Turns in one plane each, and the order they were made in; the first pair answered
J_4 (before => after):
[  4   7 -20 -23  21  -7 -54 -28   2   5 -10  -4] => [-30  16 -13 -25   4 -13 -41 -29 -23  17   1 -17]
[-12  15  14  -2  -9  14  22 -18  -8   1  21  -5] => [ 22   1  19  -8  11  15  14 -23  13  -5  -2  14]
[ 48 -20 -10 -37  10 -14 -10  31  -7 -34  -9   4] => [-10   0 -13 -35 -19 -17   5  35 -51 -21  23 -23]
J_927 (before => after):
[ 14  14 -29  47 -12   7  12   3  37  -4   1  -6] => [ -4   1 -25  36  -6  -7 -34  -1  31  32  -6  -9]
[  6  18   4  12  10   2 -25 -41  23  15   2   3] => [ 10  26   5   9  14   3  -9 -39  26   4   2   7]
[-35   5  13 -37 -23 -20   5  45 -63  46 -11 -12] => [-24  27  27 -38 -14 -17  46  37 -63  14  -7 -10]
J_991 (before => after):
[ 26  19 -55 -23   1  13  -2  -2  20 -86  20 -19] => [ 29  25 -20 -41   8  10  30   8   6 -91  18  -9]
[ -5   0  40  -3  23 -19  -4 -26  23  26 -29  16] => [ -7  -8  -3  19   7 -13 -34 -30  40  27 -20   9]
[ -7 -32   1  44  -8   5  45  13  30  -1   0  16] => [ -8 -35  -1  37 -11   9  42  10  33   2   1  11]
J_786 (before => after):
[ 11 -15 -32  36 -14   6  19  18  39  15  17  -5] => [ -5  -7 -32  40   1   8  -3  -9  40  26  14  -1]
[ 10   4  47  -7  26  -3  21  -5   2   6 -13  17] => [ -7  15  46 -15  31  -5   7 -23  -2  -1 -11   8]
[ -2  -2  35  21   3  21 -15   0  -7  16   1  15] => [-14  14  25  12   9  22 -28 -14 -20   3   2   6]
[ 24  10 -24  29  16  12 -25 -34  37 -36   2   2] => [ 26  12 -30  15   4  15 -10 -23  29 -55  10  -6]
Pairs:
Each pair is 2 to 3 turns apart.
[ -9 -24 -31  22 -27   3 -25  17  -7  42  11  -5] => [ 19 -36 -19  21  -7   3 -25  13  17  40  -8  12] | J_4 J_4
[ -5  48 -29  57 -16  29  12 -72   4 -45   8  14] => [-25  12 -50  55 -20   7 -64 -61  -2  11  -1  18] | J_927 J_927
[ -4 -11 -18 -21   4  14 -84 -34  12 -32 -19   2] => [-26  20  51 -30  33   9 -41 -53 -11 -23 -30   8] | J_927 J_4 J_4
[ 40  -7 -15  -9 -13   9  24  31  12 -27  -2   1] => [ 17 -31 -22  -3  -6  -1 -37  17  17  27 -13   8] | J_927 J_786
[  7  -2  12  41 -37   6  59  17  16  -2  15   1] => [-42  21   4  36  -8   1 -14 -56  10  18   6  -8] | J_786 J_927 J_786
[ 41 -21 -26  25 -46  11   2  57   0   6   6 -13] => [  0   5 -20  38 -10  14 -66 -24   9  38  -5 -16] | J_786 J_786
[-14  39  10  -7  31  -1 -14 -32 -13   0 -18   6] => [  0  22 -45  -3  -5   7 -12   7 -16 -32   3 -13] | J_991 J_786 J_927
[ -6 -19 -49  -5   8   6 -58 -23  14   8 -13  14] => [ -5 -28 -46 -44  -5  -2 -48  13 -16  -2  -7   8] | J_786 J_786 J_927
[ -5 -23   9 -18   4 -21 -47   0 -43   5   8 -23] => [ 20  -6  10 -19  -5 -18  11  18 -42 -45  16 -23] | J_786 J_927 J_927
[ 25  24  16 -45  46   0  -5 -27  -8 -43 -19  13] => [ 30 -27 -36 -22  17  -4 -64   2  10   7 -22  18] | J_927 J_927 J_927
[ 29  21  -2 -42  45  -4 -33 -46   7 -55 -24   4] => [ 73 -19  14 -25  19   0  21  29  24 -39 -31  20] | J_786 J_786
[ 32   2 -15  17  -9  24  33  24  22 -28   9   0] => [ 13 -20  -4  30   5  13 -19   3  35  38 -12  13] | J_786 J_927
[-27   6  47 -57  -1 -39 -38 -34 -34   3  11 -17] => [ 15   5  19 -56 -38 -19  31  17 -28 -55  31 -25] | J_786 J_927
[-28 -47  29  33 -34  12  46   7  27  63 -15  24] => [-77  -3  27  -1   0   7  -4 -66  -2  53 -12   5] | J_927 J_786
[-11  25  58  16  -2 -15  46  31 -41  51 -12   5] => [ -7  46  51  39  -5   4  74   0 -24  14   0  -1] | J_786 J_927
